(in the rows, 128 means zero)
Each named turn below is shown by a few rows before and after it. Which turns, in which order, take the first row of each later pair to the second? The first pair is answered.
turn W:
[116 117  93 120 129 146 142 111 123 142 139 116 132 167]  ->  [117 125  92 109 114 145 152 112 111 142 140 123 149 161]
[142 111 139 121 128 129 133 116 121 131 130 119 113 126]  ->  [144 113 144 125 128 118 136 112 118 130 138 122 115 129]
[126 140 122 149 158 118  90 119 154 142 102 133 112 118]  ->  [119 133 122 144 142 115 112 108 158 159  97 128 126 122]
[135 136 157 115 123 138  91 159 111 130 138 118 138 128]  ->  [131 134 140 129 140 144  75 154 119 124 135 114 127 138]
turn A:
[109  85 151 116 122 151  67 124 146 163 119 101 109 136]  ->  [128 139 105 118  99 162 173 104 102 135 171 135 133 176]
[106 118 106 138 138 153 154 120 122 129 175 147 165 180]  ->  [128 116 160 158 135  83 173 124 147 164  96 139 145 105]
[133 135 127 133 123 129 153 118 129 156 118 116 126 142]  ->  [119 116 143 131 122 128 129 121 144 159 119 111 129 141]
turn R:
[154 187 127 148 164 134 104 149 121  88 188 158 106 118]  ->  [ 99  99 135 140 148 130  40 116 167 140 140 103 115 152]
[138  87 113 144 107 141 115 149 107 148 150  96 140 156]  ->  [177 133 105 156 124 144 125 160  99 123 166 114 125 135]
[162 135 158 139 127  93 124 156 131 123 100 143 108  73]  ->  [122  82 153 122 102  87 127 124 146 157  84 119 132 116]
Then:
Between the rows of a pair lie 2 to 3 turns.
[109 134 111 179 167 106 108 112 142 119  92 122 128 108]  ->  [144 166 122 161 148 110 150 139 103  98 109 133 141  90] : R then W then R
[137 130 112 171 118 105 159 116 131 146  88  78 144 143]  ->  [130 128  92 163 108 129 157 111 109 139 121  84 151 165] : A then A
[129 152 142 100  91 153 133 146  88  80 183 133 146 149]  ->  [162 197 136 130 122 143 146 147 108  78 170 148 122 108] : R then A
[154 156 184 106 105 110 147 183 122 118 145 137 117 105]  ->  [148 168 127 127 132 146 159 166 109 104 176 143 121 131] : A then W then A
[135 148 104 159 143  97 182  97 167 157  88 134  98 111]  ->  [114 126 118 154 153 101 125 116 186 171  71 120  92 109] : A then A then A
[159 143 152 122 139 133 131 157 114 119 134 146 130  95]  ->  [144 124 135 131 152 155  81 147 136 114 133 135 123 115] : A then W
[135 107 102 163 115 104 163  85 167 172  82 117 111 131]  ->  [132 121  71 157 113 128 182  85 149 152 128 128 124 167] : A then A
[112 102 133 116 113 121 158 118  96 152 139 100 144 131]  ->  [118 128 107 123 157 155 145 116  97 128 171 112 135 150] : R then R then A
[144 149  94 163 146 150 161  98 115 108 181 136 125 141]  ->  [127 116 115 163 132 100 174  69 145 165 128 106 135 131] : R then R then A
[103 108 103 136 112 156 124  92 123 143 118 123 127 197]  ->  [121 126 112 136 148 170  71 136 123 105 139 145 111 171] : R then A then A
[134  91 151 117 150  86  81 170 124 113 137 124 124  80]  ->  [160 125 147 123 134  70 152 154 112 112 139 141 124  68] : A then A
[110 104 121 102  88 136 151 111 107 135 135 119 160 183]  ->  [135 155  91 131 131 154 159 121 106 102 166 144 131 173] : R then R then A
[101  91  95 153 143 128  75  92 176 191  93  89  77 140]  ->  [102  96  70 126 100 148 144  72 134 189 133  97 125 206] : W then A
[155 148 156 108 135 131 112 165 101  92 152 160 121  94]  ->  [141 125 159 124 118  86 135 129 133 141  87 134 120  86] : R then A then A
[123 139 136 169 118 103 133 115 159 148  86 125 120 106]  ->  [ 96 118 131 148 134 139  67 132 152 128 119 112 118 129] : R then R then A
[150 130 195 156 154  91 130 164 141  98 123 157 112  84]  ->  [114 125 129 149 172 145 106 160 133  81 183 155 114 160] : W then A
[ 87 105 132  86  80 131 123 103 122 140 168 107 165 176]  ->  [ 88  89 165 101  77 104  96 108 147 151 135  93 152 145] : A then A
[164 193 111 174 144  89 200  84 160 147  85 144 101  77]  ->  [177 208  89 136 165 158 145 152 104  69 175 171 113 112] : A then R then R
[126 121 170  88  66 113 166 137  94 131 149  99 171 114]  ->  [142 169 124 133 150 168  92 167 112  71 183 131 119 104] : R then W then A
[ 99 102 122 121 111 136 141 141  97  91 165 121 182 149]  ->  [112 119 145 114 111 127 149 162  98  79 158 134 181 130] : A then A then R
[138 168 147 160 131 122 146 157 127 118 122 148 102 108]  ->  [123 143 138 138 107 152 155 161 101 114 151 141 131 154] : A then R then R
[109 112 102 167 158 151  85 109 172 140 111 121 113 136]  ->  [116 126  82 163 153 169 101 108 151 129 136 129 122 168] : A then A then A
[118 140 139 116  91  86 203 100  82 131 106 167 152 113]  ->  [118 121 165 127  92  68 158 102 106 147  72 159 134  89] : A then A then A
[180 154 165 149 128 141 130 166 127 107 130 170 111  93]  ->  [117  68 140 150 106 139  98 118 158 167  96 120 134 156] : W then R
[112  88 114 132 170 141  56 134 154 113 138 127 111 115]  ->  [155 143 129 137 140  91 175 130 134 119 115 149 109  61] : R then A then R
